A single turn carries every row of the set below to another of its rows. Some are shown first; where does it send the rows asked next?
J_746: [  2   4 -13  -4  -1  10   9  10  -9 -14 -19   1   3  11  -7]
J_789: [ 19 -19  10  -7   4  -6 -25  -4  16  10  13   9   7   1  -8]
J_483: [ -4   3 -10   9  18 -12 -23   1   8  10 -10 -10   3  -9 -11]
J_258: [ 12   2  -4 -11   5  21   2   4  -3 -11 -17  -6   9  13 -13]
J_320: [  4 -12   1  -7 -15  20   5  -4 -11 -18  18   4   7  -1   0]
J_790: [ 14   2   1   4  14  -5  -3   4   6   4 -23  -1   4  17 -12]
J_425: [ 13   3 -10 -11  -5  12  -2   2   1 -18 -21   6  12  14   0]
J_85: [  7 -15   2 -10 -16  19   3  -1  -8 -19  18  10   3   3   1]
J_367: [  2  10 -13   2   7 -15 -29   5  13   7  -7  -8   3 -11  -6]
J_569: [  4  -4  -1  -8 -13  18  -3  -6 -11 -24  15   6   1   2   6]
J_884: [ -9  17 -17   7   9 -13  -3  -2   3   1  -2 -17   9 -14  -2]
J_966: [  2   4 -11   5  14 -13 -27  -1  13  11 -12  -6   7  -6  -6]
J_221: [ -2  10 -14   7   9 -15 -21   8   7   9  -8 -10   0 -13  -9]
J_577: [ 20 -18   9  -9  -1  -1 -22  -8  20   9  18  11   2  -2  -8]
J_194: [ -4   2 -14   9  16 -18 -24   2  11   7 -11  -6   5  -8  -5]
J_816: [  6 -16   4  -9 -12  20   4  -3 -10 -17  19   6   3   5  -1]
J_409: [ -1  12 -10   2  12   3 -13  -9  13   5   1 -26  15 -10  -9]
J_945: [  6 -16   1  -8 -13  19   7   0  -9 -19  18   8   3   3   0]
J_580: [  7  14  -1   6   6 -10   3  -6   7  -2  13 -23  23  -7   5]
J_251: [  2  -5   1  -5 -12  22   4  -3 -15 -23  15   2  -2   1  -1]
J_548: [  6 -12  -8   1  -8 -21  -2   3   7   2  16  24  -6  -7   4]
J_62: [ -3  15 -15  -1   3  -8 -18  -8  17  -2  -3 -12  20  -9   7]
J_140: [  5 -13  -4   1  -2 -29  -6   7   3   2  10  24   0  -2   2]
J_658: [  6 -16   4   5   8  -4   2   4  -2  15  20   3 -14  -8 -20]
J_867: [  7 -12   2  -7 -15  21   6  -2  -8 -19  19   4   7  -1   1]
J_825: [  9  11   0   4   4 -10  -2  -7   8  -3  13 -22  24  -5   8]
J_797: [ 10 -19  -5  -4 -12 -13  -7   1  -1  -3  14  28  -4  -7   3]
J_987: [ 15   0  -2   0  11  -8  -8   3  10   3 -23   4   8  19  -6]
J_499: [  5  -5   3  -9 -10  25  -2  -7 -10 -21  17   1   1   1  -1]
J_971: [  7 -17   9   5  14  -8  -1   6  -2  17  15   1  -8  -4 -21]
J_765: [  4 -14   0  -8 -15  19   5  -3  -8 -19  19   6   9   0   2]
J_942: [ 12   3  -6   4  11 -13   0   6   4   1 -25   6   5  16  -8]
J_163: [ 18 -23   8  -9  -5  11 -20  -8   7   6  17  13   1  -4 -12]
J_565: [  7  14  -1   6   5 -13   1  -4   6  -3  12 -19  24  -9   8]
J_112: [  1  10  -9   2  12 -10 -26   5  10   9  -5 -13   2 -12 -10]
J_150: [  6 -20   3   3   3   3   4   4 -11   7  20   9 -13  -8 -17]

J_140 moves to J_789
J_367 moves to J_112
Where do these go?
J_425 moves to J_258
J_409 moves to J_884
J_658 moves to J_548
J_987 moves to J_790
J_150 moves to J_797
J_569 moves to J_499
J_483 moves to J_194

A single turn carries every row of the set below to another of its rows. Some are shown first; where does it send the rows asked next?
J_383: [  4  -3   3  -8 -11  -1 -14  -7 -17  15 -25  -5   3  -6  -7 -16  15   5
  -2  -3   4 -11  20   7   4  -1 -16  12  -2   4 -19   2  12   6 -16  16
 -16  13  29   0   6 -12  -3  -5  25  19]
J_237: [-14   0  -3  -7  -1   8  -2   3   0  -8 -10  14  -6 -12  -9   6 -21   2
  10  19   6 -12  17  11   8   7   9  11 -20 -11 -18  -9  -1  24 -12  -5
  -1   0  12  -7  12 -14  -7  -7  27 -13]
J_363: [  0  -4   6   3 -21   8   0 -25  -2 -19  10  10  27   7   5  -8  11 -16
   8  -8  -7  10   5  -7 -23 -11 -26 -21  -9 -19 -11  13   5  11   1   2
  30  24  21  -4   6  -2   4 -14  17 -16]
J_242: [  5  10  -1 -12 -17   7  -2  -9  -7  -8  13   1  31  16  -9  -1  16 -32
   9 -10   2  -7   9   6 -27   5 -21  -5 -20 -39 -28   1   4   0   4  -5
  20   8  20   4  10   5 -11  -9  18 -31]
J_994: [  3  -4  -3  -3   5   5  11  -7   7  -1  13 -11  40  13   0 -14  10 -22
   4  -5  -9   2  -2  -2 -22  -6  -8  -7 -12 -13 -22  15  13  -7  -6   5
  27  15  19  -1 -11  -6   7  -8  23  -3]
J_747: [  2   3   0 -24 -10  -5 -33  -1  -4 -12 -26  -3  -6  -9   2   0  20  -9
 -15  -1   6 -23  18  12   6   5  -7   7   1 -11 -35   1  12   5  -7   6
  -7   7  40  -3   4  -6 -13 -14  -1   0]
J_323: [  3   4  10 -11   2  18   8  -9  -2   3  11  10  15  21   1 -14  18  -5
  -6 -20 -17  -8 -17   2 -24  -3 -11  -4 -24 -38 -13   9  10   8  15  -9
  17   7  31  -3  -6 -13   3  -6  21 -14]
J_109: [  5  -7  -3   2  -5   9  -4 -14   7   0  12   1   8  22  12  -7  17 -31
  12 -10  -9  -7   6   9 -16 -15   5  -9  11 -10 -13  17 -10  -2   9   1
  18  20  27  -6  11  -5   9  -6   7 -12]
J_306: [ -2   9 -14   2  -7  -3 -21   7  16  -6   2  15  -2  21  -1  12  10 -15
   3   6  -3  -3   6  32 -12 -18  -8   5   9  -9 -34  19 -15  23   7  -2
 -16  -1  19  -2  10 -22   7 -10   7 -10]
J_260: [-12   4   1 -15 -25   3   4 -11  -9  -5  -4   5  11  16  -3   8  -9   5
 -12 -25  -4 -17  34   3 -16   9 -13   7  -2   2 -23 -21  19  25   5   0
   4  23  12  18  21 -13  -9  -4  14  16]
J_793: [  8 -16   7  10 -11  15  -4 -12  -4 -13 -21   3  -2 -15  -6  -6 -10   3
  -4  10   3  -2  19   2  -8  -2  -2  22 -28  -6 -24 -13  -1  35 -11   5
  -4   6   9  -7   1  -8  -1 -13  23  -8]
J_19: [  3   3  23 -25 -10  -5 -23 -14 -22   2 -12   9   3  -8   5  -6  14  13
  -3   8   5 -30  14   5  -8   3 -16   6   3  -6 -32  -7  15  16   3  13
 -13  -7  34  -4   8 -11  -3  -6  11   8]
J_636: [ 10 -11  -3 -11 -17   0 -11  -7   4 -13 -12   2  10   8  -2  14  15   2
 -17 -16 -14  -9  28  11  -8  11 -17   1  -2  -6 -22 -25  22  22  18   4
  12   3   9   4  27   5 -13   2  -3   8]
J_117: [  0   2   6 -22 -13   7  -8 -11   9 -16 -14  13  17   6  -6   4   0  -1
 -23 -20 -25 -16  21  14  -9  12   2   9   5  -5 -30  -9  36  12  12  -2
   9   2   7  14   9 -10 -12  -1   9  18]
J_135: [ -6 -16  -2  -9 -15  23 -15   2  16  -6 -20  17  -8  -3  15   3  -8  -6
  -4   8 -10  -4  13  14   8   6  -4  11 -25 -25 -25   7   3  18  -9  -6
 -14   5  18 -13   4 -21 -26 -10   4   1]
J_751: [-15   5  -6  -3 -15   6   5   1  -4  -6  -4  -1   4  17   3   1  -2   5
 -19 -20 -17 -19  14  22  -1   8 -14  12  -4  -6 -11 -14  23   9   9   8
   7  17  18   9  14 -13 -23  -5  -8  20]
J_151: [  7   4 -16  -5 -12   3 -19  -3  15   6   5   8  13  15   2  12   3 -11
  -8  -4   4  -2  12  18 -14 -20 -15  13  -2   4 -41  34   0  27   1  -6
 -15  -2  10  -8   2 -32  -7  -3  30 -10]
J_685: [-10   6  -7 -24 -17  -5  -6 -11  -5 -21  -3   4   8   5   6   8 -10   5
 -14 -29  -2 -12  16  19  -1  14 -10  10   8   1 -18  -6  27  16   9   5
  17  -5   8  17  15   5  -8  -7   2  -2]
J_313: [ -2 -16   4 -10  -5   5 -12   1 -10  10 -13  18   8 -10   0   9 -16  -8
  -7  -3   1 -10   6   1  -6  12  -9  16 -14 -16 -24   9   0  29 -19 -20
 -14 -12  -7   5   0  -4 -17  -9   6 -12]
J_788: [  1  -2  -2 -15 -12  -2   7 -16   9 -14   1 -17   5  12  -5   5   2  12
 -20 -17  -4 -20  11   8   0  12  -3  14  -6  -2 -20 -13  34  31  11   8
  10  -1  18   0  18  -2  -7  -1  12  12]
J_514: [ -7   4  -6 -15 -13  -4   9   5  -1  -5 -17   4   8  12 -14  -1   3  -2
 -14 -22  -7  -9  21  10  10   5  -2  -2 -11   3 -13 -13  22  19   2  -9
  12   8   7  22  22  -5  -1  10   6  14]
J_914: [  3  -2  -8  -9   9  14   7  -2   4 -11   9  -2  42  14  -4 -18  10 -17
   4  -2  -5   7  -3   2 -25  -1   1   0 -13 -22 -19   6  13 -10  -2   4
  16  19  17   0  -1  -4  11 -10  26   2]
J_371: [  0   3  19  -6   0   9   7 -14   4   0  11  10  17  19   2 -12  15 -13
   1 -13 -23 -11 -14  -1 -29 -10 -12 -15 -16 -26 -18   8   6   7   9  -6
  24  11  33   3 -10 -14  10  -9  13 -10]
J_792: [ -2  20  -5   2 -13 -13 -10   3  -4  -2   3  14  15  13 -14  10   4  -7
   3   4   0  -5   9  24 -20 -10 -40   4 -26 -21 -44  11  -5  22   5   7
  -1 -11  16  10  -4 -11   0 -11  27 -22]
J_464: [  0   9   3 -11 -19   1  -1 -13   3  -5  16  -1  24  19   1   0  14 -35
  11 -13  -8 -10   9   7 -24   2 -23 -14 -15 -30 -29   9   0  -3   0   0
  28  12  24   2   0  -1  -4 -14  15 -30]
J_528: [  6   9  18 -10 -14  19   6 -21  -1 -12  29   4  30  21  -3 -13  10 -19
   9   8  -1 -11  -3   1 -22  -5   0  -1   7 -19 -16   1   4  16   4 -12
   1   9  10 -16  21 -18  11  -6  10  -8]
J_590: [  2   8  16  -8 -10   8   5 -22   3  -3  33   4  31  18  -2  -3   5 -25
  18   8  -4 -17   2  -2 -22  -6  -3 -10   7  -9 -19   6   4  10   1  -8
  15   8  16 -11  15 -19   9  -5  14 -11]
J_513: [  8   2   0 -23 -17  28   0 -15   3   4  20   1  29  19  12  -5   9 -24
  -8 -18   5  -9  10  -5 -27 -10  -1   2  -4 -11 -27  19  10   5   5 -19
   9  14  14 -12   4 -27 -15   3  22 -20]
J_185: [ -4  -4  10  -9 -16  15  -7  -5   2  -5 -18   9  -7  -5   1   0 -13 -15
 -10  -2 -10 -13  16  14  -2  15  -6  28 -16 -27 -40   5  -1  17 -14  -2
 -14  -2   7   3 -20 -10 -11 -19   9 -13]
J_625: [ -6   7   1  -3 -15  -5 -31 -11 -21  -4 -25   7   2 -20  -4  -5  14  10
  -3   0  -1  -7  18   6   7   8 -12   6   5  -1 -11  -6  27  20  -9   1
   4  -6  28 -15   7 -15   1  -7  20  -4]
J_325: [ -5  14  12 -16  -4  -6 -22   0 -19   3 -22   7   0  -6 -15  -2  12  -3
 -15 -12   0 -25   1   3  -2   8 -15  10  -9  -6 -19  -8  15  15 -24 -11
 -12  10  30   5  -7 -23  -6 -20  -3   6]
J_615: [  5  13   3   8  -6  -1 -19 -10   4 -13  14  22  16  14 -10  14   0 -10
   3  19   6  -9  -2  10 -16 -18 -14  12  -4  -2 -35   9  -4  36  11  -7
 -16  -4  16  -4   8 -34   7 -10   7   0]
J_456: [ -4  -5   1  -5 -26  17  -2 -22  -4 -22   8  12  25  12   8 -15   9 -10
   3 -15   0  16   1  -2 -28  -8 -23 -12  -3 -32  -7  13   6  15   3   0
  17  24  21  -3  13   1   1 -16  21 -17]
J_620: [  1   6 -22  17  -5   2 -24   0  -4  -5   2  20  16   4  -2  17   2  -9
   2   6  13   5   2  10  -6 -23 -18  11 -10   8 -23  19   4  27  13  -7
   2  -7  16  -4   2 -32  -8   3  12 -13]
J_709: [  2 -24   4   0  -7  10 -13  -6  -4   4 -10   6   0  -3  16  -1 -16   3
   7   7   5 -10  17  11 -27   0  -3  18 -14 -11 -24 -11 -14  29  -9   9
 -20   4  14   1  15  -3 -11 -15  12   5]
J_394: [ -7  14  -3   9  -5  -2  -8   3   6  -8  -8  21   7  11 -10   2   8   5
 -12  -5 -15   5 -10  18 -16 -16 -31   1 -25 -21 -30  20   7  34   4  -4
  -1  -2  23   2 -16 -26   6 -15  23 -10]
J_257: [  8  -5   5 -18 -16  18  -3 -20  14   5  20   0  27  18  16  -1  11 -26
  -1 -16  -5  -8   3  -7 -24 -14  -8 -12  -3  -6 -23  25   9   9   0 -16
  16  16  20 -13   5 -26 -12  -2  15 -15]
J_352: [ -2  -1 -12   5 -16  -1 -16  -1   8 -23  -7  17  20   8   1   4   4   1
  -9   3   4  20   4  11 -23 -21 -40  -2 -16 -11 -35  21  -2  29  -2   8
  -6  15  17   5  -4 -14   2 -22  15  -3]
J_415: [  2   4  -5  11  -3   7  -9 -14  -7   2  15   8  25  11   3   4  12 -35
  10 -15  -7  -6  -4  -4 -11  -5  -2  -4  -2  -7  -4  11   6   5   6 -20
  32   6  19  -7   1 -20   1  -1   0 -23]
J_854: [  5   5   6 -15 -27  -3   5 -11  -2  -8  -4  -2  17  15  -8   1   1  -3
 -19 -23 -11 -21  14  14   8  11 -22   7 -12  -5 -20   0  22  21  -4  -2
  -2   9  -6  11  28  -3 -20  -5  -4  16]
J_38: [ -7 -16  15 -13 -12  21  -9   9  -1 -10 -21  24  -4  -7  17   2  -2   6
   8  11  -9  -2  15  18 -21   2 -12   0 -23 -17 -26 -16   0  28   0   6
 -12  -3  15   2  -1 -15 -11  -8  -3  -8]
J_982: [  1   5 -13  11  -2  18  -7  -6 -19 -10  14   6  31  11   4  -1  13 -29
  10 -12   5  -2  -5  -1 -13  -3   4   6  -4 -10  -1   6  12   6  11 -15
  22  11  15  -9   5 -17  -5  -2  -3 -23]
J_646: [  4  -3  -5  -6 -10  19  -2  -4  -1   1   4   6   5  26  10 -10  26 -28
  10 -17  -8  -5   8  14 -16 -11  10  -5   9 -21 -12  15  -8   4  16  -5
   6  18  22  -4  16  -4   9   0   9 -20]
J_993: [ -2   0  10 -24 -23   5 -23  -6 -17  -5 -25  15   2 -11   2  -2  14   6
 -10  -2  14 -11  15  -2   2  -5 -32  -5 -10  -2 -20   0  14  12 -11   3
  -9  19  34   3   8 -21 -22  -6   1   9]
J_61: [ -8 -12  -6 -20  -2   8   6  17  -5  -6 -10   0   5 -14   5   6 -10   4
   2  11  10  -2  12  16  -2   8 -11   8 -18  -5 -24   5   5  23 -19   5
  -4  -7  -5  -3  -4   1 -15  -8  11 -24]
J_990: [-12  18   3 -22 -19 -12 -16   4 -15   5 -13  -3   5  -5 -12  -1  13   1
   5   2   6 -16  20  19   1  13 -27   1   1  -3 -18 -11  14  11 -31   4
 -11   4  22  -6  15 -14  -6 -14  14  -5]
J_920: [  4  -1   0 -30  -6  -7 -30   1  -7  -2 -19  -6  18 -13   4  -1  16   5
 -19  -7   6 -11  14   3  -9   9 -13   5   4   4 -28   3  27  19 -28  -6
  -9  -1  17 -12   2 -14  -7 -16  12   0]
J_393: [  0   8 -16   6   2  -4  -5   8   9 -14  -5   4  23  11 -13   0   3  -7
   0  15   5   4   9  20 -16 -18 -21   9 -25 -11 -48  16   0  11   4  19
  -4   6  23   9 -11 -14   4 -11  27   4]

J_323 moves to J_513
J_709 moves to J_38
J_747 moves to J_325
Where do these go?
J_117 moves to J_854
J_590 moves to J_363
J_620 moves to J_393

A single turn carries every row of the set below to another of its rows. Some are shown first; where does it send the rows asked next?
J_137: [ -2  15  -6  12   3  13  -7  10   0 -18   4  -6   7  29  -8  20  10]
J_839: [ 17  -5  11  -6  -2  -8   7  -7   6   1 -14 -19 -13   3   5 -12  -2]
J_402: [-25   4 -21   4 -10  11   2  11   2  -6  13 -10   4  14  -2  -2  16]
J_261: [  5   0  14   3  -5  -7  -5   9  -9 -30   0  12  12  14   7  -9 -13]
J_556: [  0  -8 -20  15  -3  -6  -7   0 -10  19   5   7  10  16 -11   0 -22]
J_562: [  1  -7   6  13   7  20  -7  11 -10  -2  18   9   5  21  10   4  -9]
J_708: [ -7  -9 -21   1  -7  -3   1  -2  -3  20 -16   5   4  -6   7  -7   3]
J_404: [-17  -7  -9   8  -4   3   1  21  -3  -5  29   7   1   2   3 -11   5]
J_846: [  5   8   1   2   3  -9  12   7  11  13 -25 -14  -8  13  -5  -3   7]
J_634: [  1   4  -9  20   2 -18 -14  -6   3  -4  -4 -12  -8   2   9 -20  17]
J_465: [  6  -7   8 -10  -7  -2 -10   4  -2 -27   4   5  16  13  -6   1 -24]
J_122: [ -8  10  -4  12  -2  19 -15   8  -7  -4  -1 -12  10  33  -4  11  -5]
J_661: [ -7   5 -29  -4 -11  -7  13   3   7 -19  12  -8   0  17  -1 -13   5]
J_9: [ 13 -15 -20   9  -1  -7  -9 -14  -3   3  18  -7   1  15 -12   4 -21]
J_697: [ -1  -3 -11   6  -1 -24  -5  14   6  -6  -2   2  -6 -16 -12  11  14]
J_992: [ 10   2 -18  -9  -4   2  12  -2   3 -19  -5   5  10  30  -2   8 -16]
J_715: [  1 -27 -14  -3   6  -4  -7 -15  11   1  10 -12  -9  -3   3   5   7]
J_981: [  7  -1 -14  -2   1 -13  18   7  12  -3 -23  -7 -14  14  -7   3   4]
J_26: [ -7   6  -2  21 -11 -13 -26  -7 -11 -11  -5 -17  10  15 -11  -2  -1]
J_461: [ 16  11 -16   1  -2  -1  -3  -1   3 -22   5 -10   3  33  -9   5 -17]
J_207: [ 15  -6  12  11   9  10  -9   7   6   8  11   4 -12  -7   4 -14   9]
J_946: [ -4  -1   1   9 -11 -16 -24   2  -5 -14   1  -2  15   0 -24  10  -5]
J_803: [ -6  -4   0   4  12  12  -5   6  20   7  -8  -8  -6   9 -12  11  22]
J_82: [  2  -1  10  -1   9   5   1  12  16  21  -9  -3  -3   0 -12   8  11]
J_336: [-13 -11  -7 -10 -14  -6   4   5   1 -25  17   1   6   0   5 -18  -1]
J_211: [ 18  -7  21  -2   7  -1  -3   5  10   5   5  -7 -11 -11  -4  -4   4]
J_510: [ 12  -9   9  -6 -12  -5   4   0  -4  -9 -18  -5 -10  -7   9 -17  -3]
J_890: [  1   0   7  13   4   6 -12  25 -10  -2  13  14   9  19  -3   0 -20]

J_211 moves to J_82
J_465 moves to J_890
Where do these go?
J_708 moves to J_634
J_992 moves to J_261
J_803 moves to J_981
J_402 moves to J_661
J_556 moves to J_26

A single turn carries every row of the set below to another of its rows. Some are shown first; where does it send the rows asked next?
J_681: [ 16  -7 -13   8   7 -21 -26 -18 -31  -2   6   3  -5]
J_342: [ 12  12   4  -1  28  -4 -20 -23 -26   6 -15   5 -12]
J_610: [ 19  12   4  -9  -6  -5 -10  29 -28  11   1   2 -12]
J_922: [ 15  19   5  -6  23 -13 -20 -19 -16  11  15  -2   7]
J_873: [ 14   6  28 -10   7   4  -7  -5 -31   3  -2 -13  -6]
J_891: [ 15 -14   3  -4  -2   3 -15   0 -32   6 -24  -1  -4]
J_963: [ 14  22  -5 -20   4 -24 -16 -13 -35   8  12 -18  -8]
J_822: [ 15  14 -27  -7  28   6 -10  13 -26   7  11  -7  -2]
J_358: [ 10  10 -33   0   3  -5 -24  16 -38   6  -2   6  -9]
J_861: [ 15  -5   2 -14   1  22  -6  15 -22   4  11  -3  -5]
J_433: [  6   9 -16   4  14  -1 -17 -13 -13  19  -6  18   0]
J_176: [ 10  13  -8   1  16  13 -23   9 -12   7  21  12  -3]
J_298: [ 22   6 -21 -17  -5 -11 -29  12 -31   1  19 -11  -7]
J_54: [  8  17   4 -14  17 -15 -36  -3 -31  -7  -6 -24  -6]
J_778: [  8   7   6 -20  17   8 -17  12 -28   0  10 -28 -11]
J_361: [ 16   5 -14  -4 -17 -19 -26  -3 -34  10 -12   1 -11]
J_412: [  5   3  -3   0  11   9 -17  -3 -39   7 -16  10 -29]
J_775: [  8  15   1 -22  12  17 -18 -18 -17  15   4 -10   6]

J_778 moves to J_342
J_54 moves to J_412
J_861 moves to J_922
Where do these go?
J_681 moves to J_610
J_891 moves to J_176
J_433 moves to J_298

